One turn moves each row of this set onto another row. After a few examples, where does it send each row asked below?
fomig: [-30   5   4  13   8  14  14   1 -11  -9  18  16 -16  29  21 -24  35   1
  -7  -7 -13  -2 -41  40  24  -8 -11   8  33 -21  11  37 -30 -28  -7  21
  13 -12 -23  -8  12  19 -12 -11  -4   7  34   2 -13 -11   9   9  -7 -11
  -2  13  39]
simom: [ -7  24  21  17 -10  29  22 -17   5  -2 -13  38   5  10  29 -13   9 -37
   2 -18  -5   0  -1  26   0 -19  13  -3   2   2  17  34 -10 -11 -14 -17
   4 -10   1 -16  18  46  15 -15   4 -32  24 -10  -7 -16   7   0 -19  27
  -7  -7  39]
faz: [-21  42  -6  -5  22  17 -28 -21  -8  -4 -12 -11   7  37  -3 -21   1 -20
   5   3  -4   3 -16  38   9 -31  -2   0 -10 -35  -9  14 -20 -27 -19 -25
   4  -7 -13   9 -40  12 -20   6  39 -11  45   5  -6 -22  15  17 -24  -1
 -17 -32  -2]
nifit: [-26  18   4  24  35   7 -19 -16 -14  17  27 -19   9   0  -6 -10 -24 -11
  11  -6 -32 -11  -5   5  -1 -25  16 -21   6 -20   7  56 -14   0 -32  -8
  33   6  -4  10 -21  32   2 -14 -25  13  -2  15   7   3  -3  -5 -16  -2
   6   5  34]
vupem: [-20  12  10  20   1  29  29 -11  -9  -5   8  -6  11  -5  -8  -5   7 -39
  -5 -27 -23 -10  11   2   0  -7  17 -18  17 -20  24   6  15 -21 -31 -19
  -5   9 -30  17  14   8 -29  -6   3 -14   1  36   3 -19   7  10 -32  32
  13 -21  32]
kan: [-16  23  24  25  -1  30 -23  -8 -10  14   0   2  -9  16  -3 -31  23  10
 -13  -5 -24 -18 -54  -1   4 -13  11  -7  33 -20  -8  33  13   5 -30 -12
  19  24  -9  12 -33   2   1 -13  -4 -19  15   3 -15 -11  11   2  25   2
  11  -9  22]
doda: [ -9  19   5  14   3  27  29  -8 -11   0   5  -7  12   3  -3 -10   1 -41
  -5 -23 -24 -16  20   5   7 -12   5 -17  16 -22  30  14  11 -21 -27 -15
  -2   8 -33  25  13  11 -34  -8   1  -9  -6  39  13 -21   9  23 -20  17
  16 -16  44]
pepiz: [-30  23  -4  27  39  15 -17 -20 -16  20  22 -24  10   4  -3  -5 -11  -9
   7  -4 -40 -18  -4   6   0 -26  13 -20  -1 -15  -8  45 -19   2 -22  -5
  33   2   0   5 -27  22   8 -13 -16  14   6   6   2   4   7 -12 -19   2
  10  12  29]
dop: [-14  14  19  14  12  11  25 -20   7  12  28 -26 -27  39  29 -26   1  21
 -15  -6 -19   1 -20  21  11  -6  19  -8  16 -26  22  31 -20 -34  15 -33
  32  10  -5  33   0  36  -9 -19  21   6  30  17   6 -42   9  18 -17  21
 -25   2  29]
Befor: [-35  28  14  -7  19  -1   6  -7 -21  10 -22   7   7  31  18 -13   8 -14
 -12  -2  20   2 -11  -5  17  -1   5   1  23 -15 -13  28 -24  12 -14 -24
  -2  14  -4  18 -19  28   8  19   5 -29  41  15  -3  -3  35  23  -7  19
 -11 -40  52]
mal: [-12  23  15  18 -15  28  28 -15   1   1 -11  35  10   7  24 -12   8 -45
   1 -19  -9   9  -9  23   2  -9  15   2  -4  -8  18  34  -1  -9 -12 -16
  17  -4  -5 -17  12  36  18 -11   2 -27  32  -7  -1 -23   1  -1 -16  31
  -5   1  44]
fugi: [-19  36  14   8  -8  31  25 -11  -3  -7  -4  36  10   5  27 -15  11 -33
   2 -12  -7   3  -4  19  -4 -23  23  -2   4  -8  11  24  -6  -4 -17 -22
  19 -20   6 -18  16  49  10  -8   2 -27  29   1   5 -26  -2  -3 -20  20
   2   4  47]
sefo: [-16  21   7  17  -5  27  23 -12  -9   6  -4   0  -1   8  -7   2   6 -38
  -6 -27 -24 -13  12   6   7 -17   9 -18  19 -20  22   7  12 -20 -24 -23
  -9   9 -29  13  16   9 -37   4  -1 -12  -1  29   0  -2   2  24 -39  16
  29 -20  37]
lefo: [-42  19  11 -11  21   3   1  -7 -27   6 -21  -4  -3  48  17 -18   4 -23
 -17  -1  13  -2 -10 -13  15 -14   2  -2  19  -4 -11  39 -18   7  -7 -27
  -7  17  -4  13 -25  35   6   4   1 -34  36  17  -8 -10  20  20  -5  26
 -16 -41  51]
Puzi: [-22  13  18   4  11   6  15  -1  -5   3  15   2 -13  37  21 -16  25   8
 -12   0 -19  -2 -47  39  25  -3 -13  11  31 -22   4  40 -22 -39 -14  14
   7 -12  -9  -1  16  14 -15  -9  -8   9  45  -1 -16  -9   3   8 -13 -14
   8   1  41]
pebob: [-15  19  12   1  16  11  15 -22  10  12  23 -31 -33  37  26 -23   1  16
 -15  -9 -21  13 -18  25   4 -12  10 -10  14 -30  18  36 -20 -38   9 -39
  36   4  -7  34  -5  28 -14 -13  31  10  27   3  10 -36   4  12 -20  13
 -27 -13  37]
baf: [-13  21   8   4  14  15  21 -10   4  12  26 -31 -32  32  17 -30   9  16
 -23  -4 -30   7 -10  27   5  -5   3  -5  13 -32  19  26 -19 -42   4 -34
  32   9 -12  33  -4  33 -27 -14  24  12  33  10   5 -35   2  17 -24  18
 -33  -5  36]
fub: [-27  11  12   7  14  13  14  -4  -9  -8  10   4 -19  32  26 -22  34   2
  -8 -12  -9  -5 -53  43  26  -1  -9   8  28 -19   2  41 -29 -34 -14   9
  18  -7 -16  -6  10  17 -15 -13 -15  10  35   1 -22  -5   9  10 -20  -8
  -3  14  35]
Nim: [-18  35  -8  -5  17  12 -30 -15  -6  -2 -10 -17   8  30  -1 -21   7 -23
   5   5  -8  10 -11  37  11 -18   1  -8   1 -37 -17  15 -25 -23  -7 -11
 -11  -9  -1  21 -25   6 -27   9  31 -15  44   9   5 -16  16  18 -16   9
 -26 -35  -4]
nuli: [-40  16  16  -3  19   9   4 -15 -16   6 -29   4  14  36  11 -14   7 -11
 -13  -3  16   1 -17  -7  16  -5  -2   3  12  -6 -18  33 -25  17 -12 -29
   0  20 -11  16 -24  28   4   7   6 -29  42  22  -7  -3  39  11 -11  21
  -7 -38  52]
meru: [-20  29  14  21  37   8 -17 -20 -14  17  28 -26   6   9  -8  -5 -19 -16
   4  -3 -42 -18  -2  12  -8 -28  13 -21   7 -20  -8  46 -10   6 -23 -14
  35  21 -14  13 -25  20  -5 -15 -13  12   1  20   6  -2  -6 -11 -22   4
  14  11  28]
rup: [-30  12  13  17  -1  15  11   7 -13  -2  15  11 -18  29   7 -13  16   3
  -8  -8 -20  -1 -50  41  25   3 -14  11  26 -28  -4  28 -21 -39  -5   9
  19 -13 -18  -8  14  19  -9 -16  -1   9  42   2 -23  -8   4  10 -20 -16
  -1  12  37]
zul: [ -5  27  12   8  -8  31  28 -16   2  -2  -6  37  17  -3  19 -21  16 -44
  -2 -20  -8  -6  -7  28   0 -23  11  -7   4  -2  12  34  -6  -5  -9 -17
  16  -7 -10 -22   3  42  15 -19  10 -26  27  -6   7 -26  -5   4 -18  26
   3   1  47]
nuz: [-12  26  26  12   3  28 -16  -8 -20  15  -7   5 -19  15  -9 -32  20   1
 -14  -7 -28 -29 -47   5  12 -17   4 -11  36 -18  -5  36   7   9 -27 -15
  21  16 -13  10 -34   0   9 -15  -8 -28   4   5 -13  -7  14   3  20   6
  12  -6  16]
vibat: [-10  31  18  22  -3  34 -21 -14 -10  15  -1   6  -7  20  -7 -32  14  -5
 -18  -4 -27 -19 -49  -1  19 -14   7  -5  27 -14  -7  30   7  15 -23 -10
  29  18 -14  19 -24  -9   2 -15  -4 -29  -4  11 -13 -16  19  -6  21   8
   7   2  26]
moke: [-19  17  15  10  -6  26  27  -6  -8  -1  -1   7  11  10  -5  -7   5 -39
 -10 -26 -30  -5  10  14   7 -16   9 -20  26 -19  25   3   7 -24 -23 -23
  -6   5 -31  20  18  12 -40  -3  -1 -10   0  34  16 -10   6  22 -22  29
  15 -27  39]
pofin: [ -6  11   9   3   5  13  19 -18   7  11  19 -19 -34  45  27 -32   9  18
 -22  -1 -25   9 -14  23  12  -7  -1  -9  12 -35  27  31 -20 -24  11 -38
  28  15  -3  27  -2  36 -15 -10  24   1  24  18  13 -35  11  26 -19  18
 -32   6  27]
mezen: [-25  23   3  21  43  13 -13 -16  -7  25  23 -14  10  -2 -10   0 -18 -14
   8  -4 -37 -17  -4  12   2 -31   8 -21  -6 -13  -3  39 -13  13 -24  -5
  27  12 -10  17 -25  19  -7 -13 -12  12   5  13   2  -4  -2 -10 -29   3
  18  16  28]
Lobim: [-23  21  11  16  33   8 -16 -14 -11  27  20 -18  12   4  -1  -1 -17 -17
  18  -4 -42 -20   2  12 -10 -37  15 -20  10 -14   4  46 -12   6 -20  -5
  24  11  -8  12 -20  17   2 -21 -20   7  10  12   9   6   7 -10 -15  -4
   9  15  21]
ruk: [ -9  40  -2  -6  12  12 -31 -16  -1   7  -4 -29   5  35  -2 -21  10 -21
  -3   7  -5   5 -10  46   8 -20 -12  -4  -6 -32  -5  13 -17 -27 -10 -25
 -12  -8  -5   9 -26  12 -21   8  34 -18  32  12   1  -7  12  20 -27   8
 -20 -41  -1]
fel: [-15  16  18   7  24  15  19 -19   6  10  14 -32 -27  41  29 -27  14  21
 -15 -13 -24   4 -13  26   6  -8   0  -9  21 -25  14  29 -19 -36   7 -35
  35   8 -10  28  -2  36 -10 -17  36  10  33  11  14 -23  12  15 -27  24
 -32   1  31]
Lizop: [-12  30  21  22  -7  28 -24 -10 -17  16  -6   3  -4  24   0 -29  16  -4
 -31  -7 -29 -35 -53  -1   9 -15   8 -14  32 -16  -8  30  -2   5 -30 -18
  20  30 -16   7 -26  -4  -5 -11 -10 -20   1   7 -16  -7  17   6  13   2
  -1   2  21]
vif: [-16  42  -6  -5  31  15 -33  -9  -8  10  -8 -21   0  41   1 -15  -7 -27
   4  10  -8  -2 -10  41   6 -21  -6  -7 -10 -29 -11  15 -23 -24 -12 -27
  -6  -6   1  14 -27  13 -26   6  35 -18  38  13   9 -17  20  17 -26   6
 -16 -36   3]
mam: [-38  18  11  -7  22   1  -3  -6 -22  10 -13  -4  -1  33  25 -13   6 -13
 -13  -8  19   3 -20   3  14  -4   5   2  10  -6 -13  27 -23   5 -15 -24
 -12  17  -5  18 -23  32  10   7   5 -27  30  13 -15  -2  33  17 -16  26
 -19 -48  62]
Zefur: [-11  20   5  15  -5  30  24  -7  -6   0   6 -14   5  -4  -7   2   0 -47
   0 -16 -19 -12  20  11  13 -18  12 -24  14 -22  22   4   9 -19 -23 -24
  -4   0 -28   9  15   9 -38  -1   2 -11  -4  30  10 -17   4  16 -26  19
  10 -17  39]
kovo: [-15  43  -1 -10  17   8 -31 -10  -2  -4  -8 -16  11  33  -3 -16  12 -34
   6   4  -8   3 -10  33   4 -23 -13  -2   0 -31 -15  10 -13 -18 -17 -25
 -14  -8  -5   6 -33   8 -18  -1  35 -12  38   6  -9 -12  18  20 -23   1
 -22 -31  -3]

Befor moves to nuz
vif moves to meru
And these:
rup moves to fugi
fel moves to vupem
faz moves to nifit
fomig moves to simom
mezen moves to pebob
pepiz moves to dop
vibat moves to Puzi

